A single turn carries every row of the set below to another of its rows. Some are shown first; where does it send the rows asked next?
j470: [ 0.76 -0.35  2.14 -0.64 -1.04  2.59 -0.23  1.45 -0.64 -2.40 -1.61  0.93
 -1.75  1.68]
j668: [ 0.40 -0.18  1.86  0.47  0.02  2.12 -1.81 -1.48 -2.30 -1.67 -1.92  0.51
 -1.10 -0.17]
j962: [ 0.87 -0.02  0.92  0.48  0.49  3.34  0.32  1.39 -0.71 -0.29 -2.21  0.48
  0.43 -0.67]
j692: [ 0.14 -0.52  1.89 -0.60 -1.03  3.20 -0.11 -1.84 -0.62 -2.14 -1.27  0.72
 -1.22 -1.63]
j190: [-0.11 -0.35  1.39  1.13 -0.24  1.78 -0.09  1.01  2.00 -0.26 -2.34 -1.20
  0.36 -0.34]
j7: [ 1.21 -0.73  1.55  0.52 -1.56  3.84 -0.43  1.82 -0.01 -1.89 -1.80  1.85
 -0.70  1.53]
j349: [ 0.38  0.28  1.63  0.03 -1.95  4.67 -1.16 -1.32  0.79 -1.05 -1.64  1.22
  0.00 -1.49]
j40: [ 1.11 -2.16  0.92 -1.00  0.10  4.45 -1.51 -1.04  0.43 -1.23 -1.73  0.34
 -2.38  0.49]
j921: [ 0.41 -1.35  0.42  0.84  0.68  4.02 -1.76  0.31 -0.35 -0.41 -0.05  0.04
 -1.92  0.86]
j216: [-0.64 -1.62  2.44  0.30 -1.72  2.93 -0.26 -0.05  2.83 -1.23 -1.54  1.09
 -1.54 -0.28]
j620: [-0.03 -0.43  2.01 -0.30 -0.39  2.59 -0.46 -2.22 -0.36 -2.29 -1.40  1.28
 -0.36 -1.33]
j70: [ 0.88 -2.38  0.50  0.36  1.18  3.75 -1.51 -0.80 -0.34 -1.29 -1.15  0.88
 -1.78  0.92]
j744: [ 0.44  1.10  1.69  1.29 -1.36  3.78 -2.88 -0.44 -0.69  0.02 -1.75  0.48
  0.03 -0.30]
j9: [ 0.21 -0.44  1.80 -0.08 -0.56  1.64 -0.40  0.38  2.09 -0.63 -3.34 -1.43
 -0.20 -0.38]
j952: [ 1.41 -2.49  0.83  0.51  0.27  2.68 -2.02 -1.87  1.45 -1.63 -1.53 -0.07
 -1.65  0.29]
j723: [ 0.70 -0.61  1.82 -0.23 -1.38  3.23  0.43  1.64  0.03 -2.35 -0.97  1.50
 -1.22  1.16]
j13: [ 1.32 -0.45  1.94  0.00 -1.27  3.05 -1.08  1.70 -0.69 -1.88 -2.39  1.39
 -1.24  2.08]
j904: [-0.62 -1.78  2.75 -0.43 -1.30  2.85 -0.28 -0.32  2.37 -1.50 -1.86  1.76
 -0.96 -0.08]
j93: [-0.70 -0.45  2.69  1.30 -0.38  1.62 -2.73  0.89  0.39  0.03 -1.92  0.85
 -0.93  1.64]
j893: [ 0.70 -0.97  0.60  1.18 -0.30  3.14 -2.27 -0.37  1.58 -0.30 -0.06 -1.11
 -1.87  0.37]
j900: [ 0.29 -0.12  0.85  1.98 -2.08  2.81 -0.70 -1.16  1.31 -2.56 -1.62 -0.61
  0.66  0.24]
j115: [ 0.75 -0.02  0.93  2.10 -2.01  2.68 -1.74 -1.15  0.79 -2.26 -2.52 -0.63
  0.54  0.93]
j574: [ 0.66  0.56  1.35 -0.70 -0.03  3.43  0.32  1.34 -0.31 -0.45 -2.40 -0.33
 -0.40 -0.98]
j448: [-0.11 -0.97  2.19  1.97 -1.82  3.29 -2.01  1.06  2.24  0.15 -2.02  1.01
 -0.86  0.81]
j429: [ 0.88 -2.04  0.37  1.82  0.74  2.42 -2.20 -1.11  1.06 -0.93 -0.41 -0.16
 -1.24  0.62]
j449: [ 0.46  0.25  1.35  1.37 -1.77  1.74 -1.77 -1.37  0.31 -2.67 -2.48 -1.34
 -0.17  1.03]
j632: [ 0.25 -1.17  1.27  1.70  0.25  1.48 -0.48  0.52  1.56 -0.53 -3.12 -0.28
  0.90  0.10]
j331: [ 0.58 -1.06  0.76 -0.49 -0.41  4.81 -1.77  0.06  0.64 -0.35 -0.67 -0.47
 -2.50  0.47]
j894: [-0.80 -1.81  2.94  0.19 -0.31  0.82 -0.87 -0.52  1.11 -1.99 -2.05  0.84
 -2.06  0.59]
j387: [-0.29 -1.17  2.50  1.78 -0.27  1.14 -2.54  0.39  0.51 -0.55 -2.42  0.76
 -1.48  1.63]
j315: [ 0.52  0.07  1.40  0.68 -2.10  5.02 -0.95 -0.78  0.05 -0.70 -1.27  0.86
 -0.35 -1.42]
j560: [ 0.71 -1.16  1.80  0.50 -0.08  1.39 -0.69 -0.04  1.68 -0.92 -4.15 -0.60
  0.30  0.10]
j278: [ 0.08  0.08  1.22  1.23 -1.85  1.94 -0.54 -1.34  0.89 -2.95 -1.49 -1.22
 -0.18  0.24]
j752: [ 0.72  0.36  1.44  1.74 -1.04  3.87 -2.66 -0.41 -1.60 -0.13 -1.86  0.70
 -0.20 -0.03]
j142: [-1.10 -1.61  2.86  0.08  0.23  0.82 -0.96 -0.31  0.61 -1.75 -1.65  1.39
 -1.28  0.85]
j26: [ 1.22 -1.48  0.95 -0.11 -0.78  3.53 -2.28 -1.33  2.19 -0.94 -1.34 -0.93
 -2.19 -0.04]
j705: [-0.40 -0.61  2.53  0.69 -2.01  3.75 -2.11  0.92  2.23  0.14 -2.10  1.17
 -0.58  0.70]
j459: [ 1.44 -0.49  1.15  0.02  0.63  2.99 -0.07  0.73 -0.94 -0.75 -3.55  0.81
  0.31 -0.42]
j231: [-0.06  0.48  1.97  0.89  0.25  1.78 -2.16 -1.39 -1.76 -1.32 -1.45  0.61
 -0.38 -0.07]
j583: [ 1.23  0.09  1.56 -1.06  0.08  3.05 -0.01  0.67 -0.57 -0.80 -3.60  0.07
 -0.55 -0.67]

j26 moves to j70
j115 moves to j723
Where do these go?
j315 moves to j894
j349 moves to j142
j583 moves to j632

